In the data rows, the value 128 means zero.
Two rows play each game, the first against the second. How much does the first row win by? 10 is about a draw, 20 a big win and 0 a big loss. Wins can go round in a circle: one row can beat a second, the second a third and the third the first. Each row has two weighted sums of its numbers, A and B, taken from their middle values. A row wins by its A times the other's B, less its B times the other's A.
116|138|123|130|103| 90|155|161|118|143
119|154|134|102|149|150|133| 94|114|115 -> 15
120| 95|130|160|128|120|131|105|160|136
141| 87|120|143|124|153|137|127|162|176 -> 11
122|111|143|112|123|121|129|151|125|119
153|134|121|130|138|149|125|120|128|153 -> 9
122|137|139|122|120|148|132| 91|117|142
157|158|134|100|162|155|122|116|106|136 -> 9
115|143|140|108|138|144|137| 95|114|120
164|149|141|103|154|156|115|124|105|139 -> 12
106|146|111|120|157|132|134|112|137|101
117|109|126|138|123|120|134|132|146|130 -> 7
140|116|125|112|146|131|138|161|135|141
178|169|122|104|164|161|108|130|106|146 -> 14
104|170|125|120|124| 90|146|133|103|108
132|139|121|120|146| 95|125|181|123| 99 -> 9
105| 93|156|161|113| 88|119|106|138|103
115|117|130|134|128|117|137|132|136|124 -> 10
143|114|127|132|137|130|123|142|137|136
122|109|120|159|135|137|123| 95|161|131 -> 9
106|155|128|122|146|113|138|103|119| 99
 95|137|131|119|155|112|115|121|128| 52 -> 9
136|122|141|161| 70|124|126|104|118|174
144|138|127|119|149|145|127|111|124|135 -> 6
184|163|147| 72|164|161|115|144| 81|138
101|156|106|161|105| 91|136|119|130|110 -> 11
184|147|121| 98|149|171|119|149|111|163
131|123|102|134|144|108|129|173|150|121 -> 9
134|116|102|150|131|135|131|124|159|145
189|152|144| 82|152|167|119|154| 94|158 -> 10
124|129|139| 86|141|135|134|152|111|108
137|124|135| 88|141|133|137|174|115|124 -> 9
112| 88|119|154|113|129|141|108|158|150
126|105|184|163|116| 71| 99|105|118| 95 -> 4
149|120|114|132|134|141|112|146|141|135
106|136|138|114|134|111|135|134|114| 98 -> 11
114|101|117|134|133|144|143|116|156|145
107|102|155|153| 96| 88|128|119|130|120 -> 7
153|118|120|138|125|141|128|127|141|163
121|135|137|127|107|102|137|140|114|125 -> 12
 93|108|160|142| 97|100|138| 94|122|115
106|120|136|159|114|101|117|107|139| 98 -> 7
144|113|105|152|122|144|126|130|153|163
138|132|144|109|126|154|129|109|109|149 -> 10
143|142|127|120|150|148|123|109|122|138
119| 61| 98|149|113|153|166|142|186|199 -> 7
117|117|117|159|121|121|118|107|148|114
135|157|106|124|158|142|125|120|132|121 -> 7
135|166|133|107|161|148|118| 88|111|117
124| 79|149|154|106| 98|117|150|146|120 -> 10
152|176|136| 99|169|146|111|106| 97|110
138|129|139| 94|147|139|130|146|115|120 -> 4
118| 90|147|136|104|105|128|155|134|123
 77|117|137|168| 68| 78|151|104|129|132 -> 7
101| 77|109|188|101|124|120|102|180|128
103|159|134|145|116| 90|126|100|113|102 -> 9
136|149|138|107|149|149|130|106|112|124
118|131|111|116|135|101|142|180|132|111 -> 4
135|112|100|149|112|144|131|132|153|161
186|150|117| 98|151|171|117|149|109|159 -> 10
110|131|131| 82|135|121|139|178|112| 95
130|121|121|135|126|134|121|134|139|124 -> 7
181|158|130| 94|160|164|111|135|105|152
157|137|126|119|145|152|121|123|128|148 -> 11
 60| 54|189|182| 71| 88|126| 45|144| 97
 98|139|127|125|157|114|112|111|134| 59 -> 11
145|159|132|107|158|154|120| 95|107|126
 74|132|154|152| 82| 52|167|111|110|128 -> 8
126|166| 89|147|162|119|112|114|142| 94
147| 96|116|135|137|130|144|156|154|166 -> 8
111| 96|147|155| 94| 88|118|145|133|103
105|126|136|165|110| 94|115| 97|131|102 -> 6
133|138|139|113|120|156|131|100|114|151
109| 76|157|149| 98| 98|112|141|138|103 -> 10
149|123|131|127|126|151|123|112|128|155
105| 99|160|159|108| 92|119|106|137|101 -> 10
131|159|106|119|157|137|118|129|125|104
123| 97|150|123|110|112|122|153|125|119 -> 5
145|122|118|131|145|116|124|156|140|131
147|128|131|129|131|150|125|112|126|151 -> 10
108|149|140|115|136|144|133| 84|111|109
123|136|135|125|126|151|132| 87|119|137 -> 11
159|130|120|124|144|149|127|131|130|155
151|127|108|117|127|156|123|159|134|147 -> 10
107|157|105|159| 94| 94|138|131|125|124
111|102|149|129| 95| 98|136|164|118|133 -> 16
121|145|145|103|136|147|128| 90|107|118
127|122| 95|143|101|139|137|147|145|157 -> 7
133|110|122|136|146|123|140|140|146|147
182|144|106|105|143|176|119|161|119|173 -> 10
139|152|109|135| 92|125|136|151|115|154
 95|130|104|143|126|119|157|109|153|127 -> 12
137|146|138|111|148|148|126|103|113|129
126|132|146| 99|136|122|134|150|111|112 -> 7
117|129|146|113|128|158|120| 85|118|116
123| 94|128|151|121|124|138|119|158|150 -> 10
109|150|164| 78|148|121|123|135| 88| 67
175|136| 94|151|137|143| 93|154|146|143 -> 11
175|162|116|116|150|164|108|131|113|147
149|129|139|104|123|157|135|129|108|165 -> 10
145|119|110|140|117|146|132|134|145|163
103|118| 94|172| 95|113|120|124|158|120 -> 12
130|145|131|114|148|136|122|120|117|110
 95| 82|156|152| 78| 78|120|155|131| 99 -> 8
134|129|137| 84|147|132|139|171|112|122
107|152|139|114|135|139|138| 79|110|110 -> 15
153|160| 93|135|144|139|112|146|133|127
121|111|123|139|135|123|141|127|146|135 -> 10
141|130|126|102|158|151|139|136|126|141
 91| 59|118|144| 97|141|155|126|176|151 -> 3
119|130|139|118|128|149|134| 94|121|137
 93|158|121|137|123| 73|146|134|116| 94 -> 9
134|129|119|128|142|145|113|122|136|119
134|119|135|105|142|137|134|148|125|130 -> 9
108|112|129|132|118| 97|135|158|135|109
140|169|112|119|154|134|115|129|114|106 -> 13
152|145|115|113|151|154|133|131|125|146
116|150|102|135|160|125|118|110|144| 87 -> 8
103|100|109|148|117|128|151|120|162|145
115|121|107|140|116|134|122|136|147|117 -> 9
129|169|101|134|167|124|111|110|129| 88
111| 82|174|161| 58| 89|156|108|118|182 -> 14
143| 97|129|134|140|121|136|149|147|152
119|137|140|117|125|145|135| 93|117|133 -> 11
138|112|106|149|121|138|131|134|156|154
148|145|138|103|118|156|136|115|103|167 -> 11
136|139|137| 94|147|141|123|137|108|113
115|118|160|164|131|102|101| 66|132| 94 -> 13
130|118|130|133|135|142|119|113|140|120
128|120|131|133|124|126|114|130|135|115 -> 11
133|128|141| 97|141|133|133|156|113|117
118|151| 87|136| 86|133|147|153|128|157 -> 7
118|127|136|131|109|102|136|146|117|129
124|131|132|139|137|149|112| 76|134|111 -> 8
112| 92|117|160|110|127|145|107|167|153
108|142|148|102|119|101|149|147| 98|116 -> 14
